A single turn carries every row of the set below to another of its rows. Some are shown first; where does it send the rows asked next?
z_838: 0.36, 1.06, 0.94, 0.94, -0.04, -0.30, 0.33, 0.09, -1.02, -0.13, 0.93, -2.25, 0.03, 1.49, -0.15, 0.13, -0.54, -0.70, -1.78, 0.12, 1.21, 0.76, -0.35, 1.40, -0.44, -1.28, 0.49, -0.34, 1.29, -0.51, -0.60, -0.27, 0.16, -0.54, -0.28, -0.48, 0.74, 0.69
z_482: 0.77, 0.17, -0.46, 0.25, -1.77, 0.68, 0.84, 1.13, -0.31, -0.82, -0.06, 1.40, -0.51, 0.51, -1.52, 0.15, 0.50, 0.22, 0.31, -0.25, 0.87, 1.75, 0.89, -0.24, -0.58, -0.06, 0.02, 0.64, -0.57, 0.24, -0.57, -0.20, 0.41, -0.32, 0.11, 0.57, 2.08, 0.08
z_451: 0.64, 1.71, -1.32, 0.19, 0.33, 0.15, 0.77, 0.99, -0.20, 0.54, 1.12, -0.74, -0.47, -1.11, -0.08, 1.26, -0.54, 0.43, -2.13, -0.57, -0.35, 1.54, -0.34, -0.85, -1.08, -0.70, 2.07, 0.95, -0.16, 0.26, -0.71, -1.93, -0.20, 0.32, -0.69, 0.46, 0.89, 0.48
z_114: 0.27, 0.43, -2.52, 0.10, -0.65, 0.32, 0.76, 0.83, -0.27, -0.03, -0.85, 0.22, -1.00, 0.61, -0.36, 0.27, 0.48, 3.10, 0.20, -0.48, 0.46, -0.84, 0.31, 1.15, -1.22, -1.17, 0.31, 0.08, -0.13, -0.06, 0.11, -0.67, 0.63, 0.05, 0.10, -0.03, -0.94, 0.59
z_990: 0.69, 0.82, -0.08, 0.32, 0.06, 1.78, 0.18, 1.65, -1.08, -0.56, -1.25, -0.91, 0.13, 0.12, -0.81, 0.16, 0.13, 0.47, -2.01, 1.53, 0.49, 0.66, 0.58, 0.11, -0.25, -0.09, 0.27, 1.83, 0.37, -0.79, 1.37, -0.63, 0.22, -1.43, 0.64, -0.02, -0.26, -0.35
z_93: 0.79, 0.08, -2.05, 0.13, -0.39, 0.41, -0.31, 0.57, -0.15, 0.60, -0.84, -2.24, -0.74, 0.89, -1.70, 0.21, 0.32, 1.86, -3.09, -0.79, 0.77, 1.26, -1.18, 0.78, -0.68, -1.84, 0.03, 0.29, -0.59, -0.01, -0.23, -0.48, -0.21, 0.05, 0.29, -0.23, 0.79, 0.45
z_901: 0.55, 0.90, 0.32, 0.34, -1.28, 1.20, 0.80, -0.04, -0.71, 1.11, 0.07, 0.43, 0.51, 1.25, 1.32, 0.68, -0.21, 0.52, -0.64, -0.53, 0.32, 0.29, -0.24, -0.44, 1.18, -1.64, -0.97, 0.70, -0.82, -0.46, 0.75, 0.32, -1.03, -0.32, -0.90, -0.60, 1.89, 0.20
z_754: 1.04, 0.44, 0.48, 0.39, -1.15, 0.55, 0.23, 0.27, -0.23, 1.22, -1.29, -0.58, 2.30, -0.48, 0.05, 0.53, 0.19, -1.05, -2.58, -1.32, 0.84, 1.90, -0.07, -0.02, 1.01, -0.43, 0.14, 1.49, 0.18, 0.04, 0.00, -0.20, -0.37, -0.05, 0.44, -0.48, -0.44, 0.45
z_889: 0.17, -0.20, -0.63, 0.29, 0.22, 0.19, 0.97, 0.32, -0.14, -0.51, -2.69, -1.76, 1.74, -0.41, -0.16, 0.33, 0.25, 2.35, -1.71, -0.62, 0.58, 0.32, 0.01, 1.18, 0.29, 0.05, 0.07, -1.53, -0.11, 0.13, -0.09, -0.22, -0.42, 0.45, -0.77, 0.05, -0.05, 0.39
z_634: 1.51, 0.58, -0.83, 1.43, -0.71, 0.14, -0.67, 0.65, 0.19, 0.58, -1.66, 0.59, -0.52, 0.63, -0.10, -0.30, 0.15, 0.27, -0.89, -0.34, 2.42, -1.40, 0.15, 0.33, 0.25, -1.53, 0.85, -0.08, -0.30, -0.71, -1.02, 0.70, 0.31, -0.46, -0.06, -0.58, 1.71, 0.25
z_123: -0.70, 0.95, -0.10, -0.16, 0.82, 1.26, 1.29, 1.34, 0.09, -1.54, -0.60, -0.84, -0.02, -1.50, 0.63, 0.83, 0.99, 1.41, -1.40, -1.52, 0.50, 1.36, 0.77, 0.09, -1.22, 0.36, 1.11, -0.61, 0.23, 0.97, 0.63, -0.64, 0.35, 0.56, 0.02, -0.10, -0.15, 0.04
z_957: 1.91, -0.01, -1.34, -0.08, -1.28, -0.53, 0.74, 0.70, 1.16, -0.91, -1.90, -0.34, 0.75, -1.32, -0.36, 0.43, -0.31, 1.14, -0.74, -0.95, 0.99, -0.35, -0.40, -1.34, 0.50, -0.85, 0.25, 1.22, -0.36, 0.60, 0.69, 0.86, -0.63, -0.31, 0.39, 0.36, 0.02, -0.27
z_230: 0.96, 1.18, -1.19, -0.06, 0.21, 1.23, -0.46, -0.74, -0.07, 0.42, -0.53, -1.42, 0.17, 0.15, -1.09, 1.11, 1.17, 0.60, -1.51, -0.54, 1.58, -0.83, -1.60, 0.36, 0.47, 0.01, 0.48, 1.35, -0.90, 0.25, 1.16, 0.83, -0.32, -0.22, 1.31, 0.97, 0.55, 0.61
z_319: 0.92, 0.55, -2.26, 0.26, 0.07, 0.35, 0.18, 0.87, 0.37, -0.20, 0.82, -1.65, 2.20, -1.27, -0.41, 0.51, 0.56, 1.53, -0.65, 0.04, 0.30, -2.12, -0.03, -1.07, -1.64, -0.90, 0.20, 0.69, -0.48, 0.10, -0.14, -0.59, 0.24, 0.17, -0.42, -0.52, 0.22, 0.05
z_856: -0.14, 0.40, -0.53, 0.41, -0.73, 1.67, 0.60, -0.80, -0.89, -0.15, 0.05, -0.61, 0.04, 0.75, -0.24, -0.65, 1.44, -0.50, -3.43, -0.12, -0.29, 0.08, 0.55, 1.39, 0.38, -1.76, 0.94, 0.42, 0.60, -1.22, -0.57, -0.57, 0.48, 1.01, 0.45, -0.96, -0.22, 0.51
z_824: 0.67, 0.94, -1.22, 0.08, -0.90, 0.91, 1.40, 1.21, -1.88, 0.47, 0.00, 0.05, 0.31, -0.10, 0.06, 0.45, -0.44, -0.10, -2.36, 0.37, -0.63, -0.06, -0.02, 0.68, 0.53, -0.70, 2.54, 1.17, 0.86, -0.07, 0.28, -0.62, 1.34, 0.43, -1.07, -0.18, -0.35, 0.56
z_158: 0.72, 0.90, 2.42, 0.19, -0.29, 0.15, 0.69, 0.29, -1.10, -1.10, 0.11, -1.34, 0.87, -0.74, -0.09, 0.46, 0.24, -0.18, -1.56, 0.25, 0.96, -1.12, 0.72, -0.84, -0.31, -1.44, 0.09, -0.16, 0.39, -0.34, 0.01, -0.85, -0.25, 0.39, 0.57, -0.18, -1.01, 1.07
z_984: 1.06, 0.18, 0.13, 0.64, -0.87, 1.01, 1.25, 0.04, 0.09, -0.29, 0.20, -0.02, -0.63, 0.96, 0.30, -0.04, -0.87, -0.60, -2.77, -0.91, 0.52, 0.16, -0.54, 0.38, 0.03, -2.79, 1.03, -0.42, 0.26, -1.42, -0.49, -0.93, -1.24, -0.58, -0.39, 0.43, 0.76, 0.14
z_176: -0.85, 1.33, -0.16, -1.37, 0.24, 1.06, 0.18, 0.72, 1.45, -0.76, -0.79, 0.14, 0.51, -0.11, 0.91, 1.34, 1.66, 0.14, -1.37, -1.63, 0.15, -0.13, -0.05, -0.54, 0.00, -0.86, -1.21, 0.47, -1.06, -0.77, -0.52, -0.83, -1.24, -0.65, 0.47, -0.53, 1.05, -0.33
z_941: -0.59, 0.65, -0.67, -0.11, -0.25, 0.43, -0.49, 0.12, -0.68, -0.36, -0.32, 0.97, 0.93, 1.79, 0.10, -0.47, 1.19, -0.64, -2.38, -0.98, 0.01, 0.11, -0.80, 0.16, -1.72, -1.34, -0.36, -1.23, -0.41, -0.49, -1.22, -1.06, -0.07, 0.49, 0.61, -0.70, 0.95, 1.20
z_327: -0.02, 1.40, -0.38, 1.03, -0.34, -0.34, 1.65, 1.01, -0.05, 0.69, -0.86, -0.19, 0.40, -0.21, -0.99, -0.03, -0.27, -0.53, 0.84, -1.40, 1.19, 0.38, 0.18, -1.36, -0.09, 0.79, 0.70, 0.15, 0.42, -0.30, 0.41, 0.14, -0.32, -0.85, -0.73, 0.50, 0.18, -0.69
z_576: 0.09, 0.37, -1.14, -0.13, -0.57, 0.01, 0.34, 0.14, 0.21, 0.11, -0.75, 1.97, 1.29, 0.79, 0.26, -1.38, 0.04, 0.40, -1.61, -1.68, -0.07, -0.23, -0.63, -0.48, -0.83, -0.70, 0.38, -1.73, 0.78, -0.39, -0.24, -0.39, -0.24, 0.21, 1.26, 0.13, 0.47, 0.50
z_268: 0.64, 0.85, -1.55, -0.45, -1.26, 0.02, 1.26, 1.40, -0.68, -0.28, -0.80, -1.63, 0.81, -1.44, -0.52, 2.10, -0.59, -0.01, -0.60, -1.72, 0.80, -0.27, -0.13, -1.07, 0.46, 0.77, 0.60, 0.87, -0.84, 0.47, 0.76, 0.13, 0.80, -0.06, 0.12, 0.47, 0.31, 0.67
z_457: 0.28, -0.40, -1.03, 0.55, -0.36, 0.38, 0.03, 0.85, 0.40, 1.25, 0.44, 0.38, 0.37, -0.81, -0.35, -0.69, 2.01, 0.93, -0.51, 0.11, -1.33, 0.47, 0.79, -0.49, -1.05, -1.48, 0.71, -0.53, -1.23, 0.39, -0.52, -0.24, 1.27, 1.81, 0.24, -1.16, 0.84, 0.72
z_357: -0.52, 0.82, -1.65, 0.19, 0.07, 0.71, -0.57, 0.72, 0.34, 0.23, -0.73, -3.04, -1.57, 1.00, 0.13, 0.40, 0.44, -0.67, -1.12, 0.36, 0.20, 1.89, -0.36, 0.37, 0.28, -0.81, 0.16, -0.31, 0.15, -0.41, -0.42, -0.43, -0.20, 0.15, -0.29, 0.10, 1.20, 0.58
z_495: 0.58, -1.05, -0.61, -0.19, -0.14, 0.64, -0.19, 0.56, 0.32, -0.73, 0.17, -2.59, 0.57, -0.95, -1.28, -0.49, 0.72, -0.64, 0.27, 0.35, -0.49, -0.33, -0.15, 0.34, -1.54, -0.05, 0.21, 0.71, 0.97, 0.18, 0.60, 0.60, 1.15, 1.02, 0.32, 0.80, 0.32, 0.73
z_399: -0.36, 0.41, -3.43, 0.02, -0.80, 0.56, -0.04, 1.39, -0.73, 1.06, -0.44, -0.40, 0.08, -0.19, -0.47, -0.73, 0.56, -0.04, -2.80, -0.42, 0.34, 1.88, 0.05, 0.56, 0.67, -0.48, 0.13, 1.02, 0.56, -0.45, 0.00, -0.33, 0.30, 1.02, -0.03, -0.61, -0.37, 0.01
z_41: 0.01, 0.46, -0.44, 0.16, 0.60, 0.15, 0.31, -0.28, 0.34, 0.48, 0.71, 1.75, -0.58, -1.53, 0.80, 0.57, 0.05, -0.97, -1.42, -1.13, 0.27, 0.13, -0.45, 0.60, -1.05, -0.24, 0.09, 1.02, 0.20, 0.11, -0.06, -0.29, 0.49, -0.68, -0.38, -0.64, 2.54, 0.51
z_867: -0.07, 0.07, -0.03, -1.22, -1.29, 1.57, 0.68, 1.17, 1.01, -0.29, 0.43, 0.30, 1.64, -1.14, 1.33, 0.86, 0.80, 0.25, -1.35, -0.31, 0.46, -1.14, -0.34, -0.38, -1.32, -1.37, -0.81, -0.15, 0.51, -0.28, -1.29, -0.92, -0.39, 0.66, -0.65, 0.99, 0.68, 1.08
z_166: -0.90, -0.17, -0.86, -0.89, -0.47, 0.99, 0.30, 0.69, -0.29, -0.48, -1.12, -1.75, 0.00, 0.17, 0.11, 0.05, 0.69, 0.19, -1.39, -0.54, 0.15, 0.85, 0.17, -0.69, 0.05, -0.72, -2.97, -0.26, -0.73, -0.73, 0.80, -0.56, -0.84, -0.06, 0.23, -1.09, 0.70, 0.00
z_590: -0.85, -0.01, 0.37, 0.09, -0.98, -0.05, 0.02, 1.79, 0.06, 0.66, 1.11, -0.74, 1.24, 0.01, 0.31, 0.72, 0.33, -0.71, 0.17, -1.00, 0.03, 0.69, 0.79, -0.26, -1.18, -0.68, -0.70, -0.04, 1.51, -1.31, -0.59, 0.07, 1.49, 0.22, -0.14, -0.94, 0.86, 1.01
z_888: 0.54, -0.34, 0.18, -0.13, 0.26, 0.07, -0.85, 0.65, -0.23, 0.73, -0.61, -0.32, 0.77, -1.47, -0.43, -0.20, 0.77, -0.10, -0.81, 0.51, -1.35, 0.48, -1.86, 1.05, -0.48, -0.26, 0.14, 0.21, -0.84, -0.96, -0.82, -0.75, -1.00, -0.79, 1.43, -0.76, 0.86, 1.48
z_602: 0.29, -0.42, -0.55, -0.60, 0.50, 0.19, 0.34, 0.47, 0.33, 0.04, 1.15, 0.05, 0.30, -0.93, 0.89, 0.04, 0.39, 1.23, -0.84, -1.62, -1.00, -1.10, -0.21, 0.74, -0.10, -0.80, 1.35, 0.28, -0.87, 0.56, -0.56, -1.54, 0.18, 2.63, 0.15, -0.31, 0.51, 0.51
z_266: 0.84, 0.17, 0.10, -0.05, -0.46, 1.67, 1.20, 1.14, 0.13, 0.25, 0.21, -1.70, -0.38, -0.72, -1.10, 1.33, 1.57, -0.05, -1.80, -0.94, -0.97, 0.27, 1.07, -0.06, 1.60, -0.39, -0.19, 1.62, -0.06, -1.37, -0.44, -0.25, 0.31, 0.43, -0.91, -0.78, 0.75, -0.30
z_653: -1.25, 0.30, 0.49, 0.15, 0.20, -0.56, -0.72, 0.40, 0.37, -0.53, -0.98, -1.37, 0.26, -0.71, -0.66, -0.13, 1.04, 0.36, -0.85, -0.98, -0.76, 1.49, 0.12, 0.01, 0.38, -0.11, -0.63, 0.43, -0.70, 0.30, 0.41, -0.73, -0.09, 0.86, 1.33, -0.65, 2.50, -0.06
z_677: 0.95, -1.17, -0.10, 0.70, -0.42, -0.48, 0.88, 1.13, -0.88, 0.01, 1.30, -0.27, 0.14, -0.76, 0.29, 0.28, -0.61, 0.70, -1.49, -0.55, -0.36, -1.34, -0.70, 0.40, -0.98, -1.22, 1.67, 0.59, -0.70, -0.01, -0.69, -0.59, 0.85, 2.00, -0.87, -0.35, 0.29, 1.58
z_204: 0.19, 0.45, -1.22, 0.12, -1.01, 0.53, -0.94, 0.90, -0.07, -0.27, -1.55, -1.69, 1.68, 1.23, 0.53, 0.69, 0.11, -1.46, 1.27, -0.30, 0.25, -0.23, 0.38, 1.10, -0.18, -1.62, 0.16, 0.30, -0.33, -0.20, 0.25, -0.15, 0.22, -0.29, -0.05, 0.05, 0.01, 0.58
z_920: -0.07, -0.50, -1.68, -0.53, -1.74, 0.86, -0.67, 0.76, 1.16, -1.18, -0.77, -0.04, 1.33, 0.26, 0.24, 0.82, 0.38, 0.84, -1.26, -1.11, 1.02, -0.71, 0.10, -0.75, -0.96, -2.78, -0.47, 0.24, -0.20, 0.88, 1.21, 0.17, 0.67, -0.51, 0.59, -0.65, 0.66, 0.33
z_49: 0.44, 0.41, 1.85, 0.25, 0.51, 0.34, 1.44, 1.10, -0.15, 0.08, 0.40, -0.86, 1.40, -0.35, -0.08, 0.53, 0.44, 2.70, -1.82, 0.26, 0.63, -1.19, 0.04, -0.79, -1.47, -0.58, -0.31, 1.10, -0.52, 0.00, 0.19, -0.21, 0.09, 0.11, -0.11, -0.27, 0.30, 0.65
z_171: 0.78, 1.31, 0.56, -0.34, -0.11, -0.04, -0.72, 0.92, -0.18, 0.44, 1.50, 0.08, -1.00, -2.15, -0.39, 0.48, 0.82, 1.18, -1.24, 0.64, 0.32, 0.52, -0.14, -1.50, 0.25, -0.54, 0.02, 0.90, 1.15, -0.53, -0.14, 0.15, -0.62, 0.47, 0.18, -0.11, 0.55, 0.64
z_828: 1.03, 0.53, -0.62, 0.83, 1.18, 0.65, -0.26, 0.71, -0.01, 1.72, -0.85, -0.68, -0.85, -0.74, -0.60, -0.38, 1.77, 1.10, -1.10, 0.42, -0.13, -0.33, -0.52, 0.47, -1.17, -1.39, -0.23, 0.94, -0.77, 1.74, -0.15, 0.22, 0.02, 0.84, -0.99, 0.00, 0.87, 1.56
z_775: 0.22, 0.13, -1.86, 0.25, -0.19, 0.23, 1.41, 0.64, -0.06, 1.18, 0.59, 2.23, 1.56, -0.12, 0.41, -0.08, 0.54, -1.15, -0.19, -0.99, 0.43, -0.10, -0.43, 1.52, -1.25, -0.74, 0.15, -0.17, -0.73, -0.19, -0.03, -0.44, 0.34, -0.45, -0.19, -0.10, -0.13, 0.19
z_927: 0.61, 0.07, -4.11, 0.30, -0.93, -0.04, 0.31, 0.67, 0.20, -0.57, -1.20, 0.27, -1.59, 0.00, -0.47, 0.55, 0.29, 0.41, -0.16, -0.40, 0.51, 0.14, -0.40, -0.23, -1.14, -0.93, 0.26, 0.54, -0.37, -0.08, -0.08, -0.57, 0.46, 0.23, -0.25, 0.02, -0.59, 0.58
z_808: 1.24, -0.78, -1.03, -0.86, -0.69, 0.44, -0.51, 0.90, 0.20, -0.23, -1.13, 0.70, -0.33, 0.04, -0.67, 0.25, 0.74, 0.68, -0.51, 0.87, 0.99, -1.45, -0.74, 1.91, -0.58, -1.22, 1.23, -0.41, -0.12, -0.50, -0.52, -0.32, 1.81, 0.55, 0.86, -0.41, 0.07, 0.10
z_484: 1.28, -0.57, 0.19, 1.00, 0.81, 0.64, 0.93, 0.75, 0.70, 1.77, 0.19, -0.62, -0.25, 1.20, -0.90, 1.21, 0.70, -0.33, 0.25, -0.84, 1.26, -0.67, -0.64, -0.31, 0.15, -1.69, 0.88, 0.94, -0.88, 0.07, 0.40, -0.63, 0.64, 0.39, 0.06, -1.30, -0.91, 0.40
z_318: 0.64, 0.47, -0.44, 1.00, 0.77, -0.16, 1.90, 1.34, 0.49, -1.57, -0.68, -0.35, 0.74, -0.69, 0.90, 0.63, -0.09, 0.39, -1.19, -1.84, 0.39, -0.23, 0.66, 0.30, 1.20, -1.40, 0.12, -1.36, 0.95, -0.77, 0.65, -0.65, -0.36, 0.17, 0.03, -1.22, 0.10, -0.74
z_621: 0.38, 0.25, 2.22, 0.40, -0.19, 0.43, 1.17, 0.90, -0.28, 0.16, -1.35, -1.82, -0.77, -0.18, 0.19, 0.76, 0.57, 0.87, 0.07, -0.32, 0.64, -1.03, -1.13, 1.87, 0.01, -1.34, 0.00, 0.67, 0.38, -0.38, 0.17, -0.26, -0.07, 0.03, 0.34, -0.38, -0.52, 0.75
z_54: 0.58, 0.46, -0.97, 1.06, -0.67, -0.49, 0.91, 0.96, -0.26, 0.16, 0.88, -2.18, -0.67, -0.68, -0.38, 0.47, -0.78, -1.18, -1.08, -0.99, -0.30, 1.58, -0.43, 0.14, 0.27, -0.66, 1.82, 0.38, 0.71, 0.49, 0.47, 0.82, 0.20, -0.27, -0.89, 0.79, 0.89, 1.22

z_482 -> z_484
z_319 -> z_867
Now these:
z_677 -> z_941
z_634 -> z_828
z_399 -> z_824
z_54 -> z_838
z_754 -> z_990
z_808 -> z_457
z_318 -> z_889
z_327 -> z_621
z_166 -> z_268
z_901 -> z_230
z_984 -> z_93
z_176 -> z_957
z_602 -> z_576
z_590 -> z_204

